Here are some points, one per row:
tensor([-40,  12,  -3, -18,  17,  14,  32, -26,  19,  11, -15,  15, -12,
        -41, -21, -34,  13, -40,  10, -27,   3,  34, -36,  22,  19, -15,
        -29,  15, -30, -14, -25, -16])
tensor([ 43, -12, -13, -15, -36, -33,  14, -19, -24,  -1,   9,  33,  10,
        -20, -24,   3, -23, -20,   3,  26,  37, -18,  -8, -17,  20,  -2,
        -11, -15,  16,  84, -49, -22])
tensor([ 14, -25,  21, -10,  15,   3,  18,  29,  13, -16,   9,  21,  26,
          8, -50,  27,  -1,  22, -33,  -1,  -2, -11,  61,  19, -14,   0,
        -56,  -9, -47, -19, -19,  27])
tensor([  3,  22,  14,  17,  17, -12,   5,  40,  -7, -26,   6,  11,  30,
        -25,  33, -50,  16, -28,   1,  29, -23,   7,  18,  -5, -52,  17,
        -29,  31,  39, -17, -23, -31])
tensor([-24,  39, -10,   9,  65,  11,  13, -30, -17, -31,  27,   4,   0,
          4,   4,  38, -48, -24,  20, -20,  24,   7,  30, -17,   7, -31,
         19,  -1,  19,  31, -15,   6])
tensor([ 54,  15,  28,   9,   0,  40,  13, -11,  47,  19, -23,  12,   3,
          2, -11,  -5, -55, -17,  -9, -21,   2,  38, -51, -20,  11,  -9,
          8,  -7,  27,  -4,  35, -15])
tensor([-40,   2,   0,  54, -10,  21,  -4, -12,  25,  15, -22,  29, -46,
        -18,   3,  -4,  30,  -6,  -5,  -4,  52, -14,  -8,  14,  -7,  -8,
         12,  22,  17,   1, -10,  22])
tensor([-38,  21,  35,  20,  13, -19,   5,  11, -14, -33,  -8,  -5,  21,
         35,  35, -13,   5, -11,  -1,  23,  -7,  24,  24,  49,   8,  16,
         21, -15,   4, -23,  16, -27])
tensor([ -4,  12,  45,  -1, -12,   9,  -5,  -8,  11, -41,  -5,  22, -45,
        -26, -17,   8,   0, -14, -18,   2,  28, -32,  31,   7, -41,   2,
         34,   5,   9,  12,  10,  15])
tensor([-37, -28,  25, -20,  41,  29,  21, -11, -41,   2, -35,  18, -31,
         -1,  -9, -11,   3,  64,  13,  45, -26, -37, -28, -35, -12,   4,
        -35, -13,   6,  13,   1,  37])
tensor([ 25,   6,  42, -17,   0,  76, -35,  34, -27, -22,   3,  10,  15,
        -11,  40, -16,   7, -25,  13, -17,  20,  18, -13,  -9,  11, -53,
         34,  -4,  -3,  -8,   9,  30])
tensor([-34,  33,  22,  46, -20, -20,  40, -13,   9,  10,  25, -17, -21,
         -7, -14,  -3,  11,  58,  23,   2,  10,  42, -14,   6,   7, -36,
        -31,  32,   0,  22,  -7, -23])
tensor([-15,  12,  13, -48,  -9,  -5,  26,  55,  -3,  15,  12,  12,  24,
         34, -32,  -2, -20, -17, -10,  25, -13,   5,   1,   8,  45,   5,
          8,  11,  34,  20,  12,  30])
tensor([ 28,  13,   0,  51,  19,  -5, -30, -27, -16,   7,  10, -61,   5,
         10, -54,  -8,  20, -23, -11,  19,  29,   7, -27,  27,   8,  23,
         24,  20,  25,  20, -10,  37])
tensor([ 17,  46,  26, -10,  16, -36, -35,  26, -15,  -4, -22,  -9, -40,
         27,   3,  31, -29,  36,  35, -20, -12,  40,  -2,  10,  20,  -1,
        -13, -12,  -2, -48, -15,  22])
tensor([ 19,   3,   7,  -2,   1,  -1,  20, -14,  -4, -41,  19, -70,  -4,
        -58,  24, -14,   5,   5,  32, -26, -21,   1,  14, -16,   2,  11,
        -11, -55,   5,  26,  41, -32])
tensor([ 15,  20,  -9,  15, -22, -13, -26, -13, -35, -40,   9,  12,   3,
        -19,   2,  12, -15,  32,   2,  12,  20,  -9,   7, -19,  11,  -3,
         11,  55,  14,   7,  28,  29])
tensor([  4,  14, -38,  23,  35,  11,  36,  34,  33, -13,  50,   8, -17,
        -10, -24,  17,   5,  15, -36,  43,   2,  -5, -23, -21,  11, -17,
         -4, -30, -27, -30,  -6,  24])
tensor([-23, -45, -23,  23, -23, -32,  -7,  12,  12, -37, -42, -10,  -6,
         33,  -3,  15, -42, -40,   8,  29,  -8,  27, -17, -52, -51,  -2,
         -9, -39, -24,   7, -18,  34])
tensor([-18, -31, -10, -40,   5,  -1,  -2,  19,  -6,   3, -16, -35,   3,
        -12,  11,  21, -21,  26,   6,   5,  53, -19,  -6,  -3,  35,  43,
         18,  32, -30,   2, -20, -24])
tensor([  5, -16, -54, -17, -27,  32, -20,   4,  -9, -30,  22, -13,  -3,
         -3,  33,   8,  37,  17,  -9, -14, -18,  11, -52,  39, -37, -23,
         26, -17, -25, -11, -53,  18])
tensor([ 32,  -8,  14,  -9,  -1, -25,  27,  -2,  15, -15,   0,  -9,   9,
        -45,  -9,  -8, -14,  24,  -9, -37, -12,  13, -41,  13, -22,  44,
        -18,  36,   1,  10,  32,  29])
tensor([ 55,  -3,  12,  29,  18,  -9, -30,  14,  33,  -6,  -9, -32, -14,
         21,  12,  -4,  35,   1,   8,  20, -56, -28,  -7, -42,  52,  16,
         28,  28, -25,   9,   1,  -8])
tensor([-15,  20, -26,  13, -10,   4,   1,  11,   5, -21, -34, -28, -13,
         38,  31,  13, -45,  12, -36, -35, -10, -62, -15,  43,  31,  -6,
        -34,  22,  -4,  24, -24, -23])
tensor([-28, -11, -18,   2,  -2,   6,   4, -21,  19,   7, -43,  -7,  59,
         24,  21,  25,  50, -13,  -4, -35,   1,  12,  15,  -1, -29,   1,
        -29,  19,  24,  44,   5,  24])
tensor([ 14, -25,  13,  -5,  14,  15,  10,  24,   6, -12, -20,  19,  -9,
         18,  17,  17,  40,  32,  -4, -35,  11,  14,  13,  22,  33,   9,
        -14, -57,  48,  13, -48,  14])
tensor([ 34,  22, -42, -19, -28, -31,  20, -22,  39, -15, -15, -19,  -9,
          2,  14,  17,  22,  35,   5,  15,  35,  20,  46,  -1,  12, -55,
          6,   3,  11, -12,  21,  -6])
tensor([-10,  -1,  -9,  40, -34,  10, -28,  12, -39,   0, -21,  60,  34,
        -15, -29,  38,  21,  33,  -3, -10,  -6,  37,  -5,   0,  -6,   6,
          0, -23, -41,  19,  12, -44])
tensor([ -3,  10, -49,  15,  -9,  25,  11,  -8, -16,  41, -11,  12,   3,
         17, -20,   3,   6,  12,  -2,  -7, -52, -28,   9, -19, -13, -29,
          6,  34,  68, -21,  -5, -21])
tensor([  4, -13,  -5,  16,  40,  -4,  -1, -22,  -4,  36,   4,  39,  28,
        -24,  12, -32,  -1,  10,   3, -23, -21, -23,  58,  10,   6,  32,
         46,   3, -49,   2, -15,  -1])
tensor([ -3,  12, -25, -18,  -5,  18,  44, -13, -16, -38,   3,  22,   0,
         23, -15, -14,  32, -25,  39,   8,  15, -41, -35,  21,  -1,  30,
         -3, -12,  -5, -38,  28, -21])
tensor([ 27, -23,   0,  -2,  14,   6, -13,   9, -14,  30,  -6, -25, -34,
         30, -17, -64, -42,  38,  -5,   2,  17,  35,  34,   7, -39,  21,
          9, -20,  44,  10,  -1, -27])
tensor([-14,   5,  -7, -17,   5,  -9, -39,  55,  45,   8,   8,  20,   0,
        -42, -20,   6,  25, -13,  35,  25, -28,  14,   0,  15,  37, -15,
         22,   8,  24,  40, -13, -22])
tensor([  2, -22,   5,  26,  17, -57, -26, -15, -24, -25, -11,  21,  14,
         -1,   0,   1,   0,   1, -73,  -2, -15,  15,  -6,   2,   7, -28,
          3,  12,  -4, -37,  31, -32])
tensor([  7,  53, -14,  -8, -12,  -7,   0,   0, -19,  -7,  -2,  31, -26,
         25, -19,  23,  21,  -9, -32, -26,  18, -50,   5,  -4, -15,  40,
          2, -23,  31, -25, -16,   6])
tensor([ 41,   8,  37,  -1,  37,   6,  24, -36,  -1,  33,  23,  15,   8,
         42,  34,  50,  12,  21,  28,  24, -18,  -7, -19,  34, -44, -22,
         17,  -4, -24,  41,  14,  12])
tensor([-30,  21, -32, -27,   3, -14, -10, -15,  19,   2,   2,   1,  21,
        -52,  23,  50,  -7, -18, -20,  30, -18,  39,   0,   2,  13,  70,
          0, -18,  18,  -7,  -1,  34])
tensor([  8, -29,   5,  25, -29, -45,  -3, -10,  32,   2,  23,  32,  15,
        -10,  51, -47, -51,  -4,  31,   4,   4, -38,   5,   4,  48, -17,
         -4, -24,   4, -17,   1,  13])
tensor([ -1, -15,  33,  20, -48,  13, -11, -55, -11,  23, -11, -18,  11,
        -12,  14,   8,  29,  -7,   6,  68, -12,   6,  -3,  24,  30,  21,
        -23, -12,  10, -39, -17,  23])
tensor([-42, -19,  26, -29, -31,  14, -32, -70,   1, -18,  30,  -3, -23,
         -1,  -2,   7,  -8,   9, -43, -29, -37,  -7,  14, -44,  11, -15,
         19, -10,  21,   8,  -4, -10])
tensor([ 24, -29, -28,   0,  19,  31, -40, -28,  -7,  -4,  41,  -3,   9,
        -25, -14,  -4, -23,  -5,  26,   0, -19,  11,  25,  21,   4, -17,
        -64,  24,  20, -33,  -2,   9])
tensor([ 21,  29, -34,  -7,   2, -16,  -5,  -7, -22,  19, -36,  23,   3,
          2,  -6,  -1,  18,  -1,  31, -16,  -5,  36,  -2, -65,  13,  34,
          5,  -9, -23, -15,   4,  -9])
tensor([  5,  23,  41,  -5,  -9, -30,  15,   9, -40,  34,  37, -11,  -4,
         -4,  36, -49,  35, -23, -57, -22,  16,  10, -14, -30,  24, -14,
        -32, -14, -16,  25,   1,   8])
tensor([ 10,  47,   2,  19,  11,  19, -13,   9, -21,  34, -53, -45,  20,
        -46,   2,  11, -24, -13, -19,  10,  -4, -48,   3,  -3, -12, -48,
         -5, -20, -15,  -5,  -6,  -9])
tensor([  7,   1,   3,  56, -36,  38,   5,  20,  11,   1,  18,   8, -12,
          6,  -1,  34, -11, -26,  26, -14,   7,  -6,  30,  -3,  -6,  39,
        -33,  -8,  -9,  15,  38,   2])
tensor([ -2, -13,  -1,  24,  25, -19,  -1, -44,  17,  27,   3,  35, -10,
         10,  44, -21, -28, -17,  -6,   4,  17,  22, -12,  22,  -6,  20,
         13,   1, -14,  -4, -21, -23])
tensor([-17,  44, -10, -36,   5,  40, -36,  -3,  30,  -8,  -5,  -2,  21,
         15, -12, -54, -23,  33, -35,  53,  -4,  -8,  -3,  31, -23,  13,
          7, -44, -13,  16,  25, -31])
tensor([  9,   7,  13, -34,  -3, -22, -31,  31,  43,  41,  31,  -5, -24,
          7,  47,  36,  13,  -8,  -4,  17,  25, -18, -11, -32, -58,   8,
        -29,  41,   5, -11,  -4, -40])
tensor([  4, -43,   7,  -5,  19, -12,   7,   7,  -4, -15,  28, -26, -45,
         18, -54,   7,  21, -35,   1,   7, -29,   3,  14,  10,   3, -15,
         18, -20,  -4,   3, -13, -48])
These points spread out most along one direction. For each point below, how far along it does it lie, from 0 to 99? 50 is the average, and the first point above lies past it. One standard deviation of the points above along it is 16.
tensor([-23,  24,  -7, -14, -35,  -3,  14, -10, -12,  23,  13, -54,  26,
         17, -20,  -4, -10, -18,  -6,  11,   1,  17,  53,  -9,   3, -21,
         10,  21, -33,   6, -20,  18]) 52
tensor([ 24, -53,  24,  -2, -11,  56,  30,   9,  18,  -8,  -2, -20,  30,
         19,  -1,  12,  -5,   2, -15,   8,  52,   3,   8, -35,  22,   9,
         -9,  29,  -1, -21,  -8, -52]) 54
tensor([-25, -20,  -3,  -3, -28,   1,  25,  11,  18, -21,  23,  10,  22,
         35,  -6,  14, -14,  12,  -2,  -8, -46,   6, -30,  14,  -2,  -3,
         17,  18,  -1,  14,  36,  18]) 41
tensor([-11, -29,  13,  16, -15, -27,  29,  31,   7,  26, -50, -10,  -8,
        -28, -10,  -4,   7, -18,  22,   7, -12, -22,  13,  17, -11, -43,
         26, -18,  17, -16,  21,  13]) 52
tensor([-54, -38,   8,  17,   9, -13,  -5,  32, -11,  37,  40, -32,  32,
        -35,  -9,  27, -17,  26,   7, -42,  33, -24, -35, -23, -15,  22,
         45, -17,  16, -36,  -2,  -9]) 48
tensor([-29, -14, -42,  18,  -8,  17,  -9,  37, -43,   4,  27,  22, -41,
         21,  24, -53,   3,  21,   2,  11,  12,  18,  28,  -7,   0,   1,
         13,  28, -32,  19,  10,  15]) 49
tensor([ 10,  -5,  15, -22, -41, -14, -52,   0,  13,  24,  15,   1, -22,
         -4, -34, -16,   6,   1,  29, -43,   0, -20,   3,  49,   0,  -9,
         -5, -12, -25,  10,  21,  14]) 55
tensor([-22,  34,   5, -12,  19, -15, -13, -26,  76, -38, -31, -16,  34,
          9, -27, -48,  19,  11,  20, -28,   3, -16,   3, -40,   3,  10,
          7,   6, -13,  -4, -32,  28]) 50
tensor([-25,  -2, -19, -16,   4,  26,   3, -19,   2,  50,  12, -12, -19,
         33,   9,  13,   6, -33,  15,  -7,   0,  -5,   5, -15,  14,   5,
        -22, -28, -17, -20,  48,   6]) 45
tensor([ -4,  -9,  15, -53,   6, -28, -14,  -8, -33, -12,  -3,   3,  40,
         25, -18,  13,   9,  12,  37,  19,  44, -17, -19,  -4, -32, -26,
         16,  20,  -6, -34,  -2, -21]) 41
tensor([ 31,  11,   1,   1, -30,  11,  44,  18, -23,   8,  29,  12,  17,
          9,  -5, -16, -19,  -5,   5, -21, -36,  -3,  -8,  -7, -34,   7,
         12,  -7,  -1, -21, -48,  18]) 44
tensor([ 29, -27, -15, -41,  -4,  12,  57,  -3,  -7,   4, -37,  -4, -43,
        -18,  13,  10,  -2,  -4, -28,  11, -20,  24,  18,  16,  -8,   8,
         41,  26, -12, -18,  15,   7]) 46
tensor([ 13, -33, -43,  -6,  55, -34, -13,   8,  -4,  15,  -1,  -1,  15,
         16,  16, -27,  17, -13, -32, -10,  28,   1, -14,   7,   5, -11,
        -22, -21,  20,  20,  57,  23]) 57
tensor([ -4,  -3,  10, -16,  24,  -3, -20,  13, -28, -14, -21,   9, -31,
        -21,   1,  13,  -3, -51,  23, -15, -29,  -1, -25,  16,   3,  10,
        -30,  33, -25,  17,  -4, -15]) 51
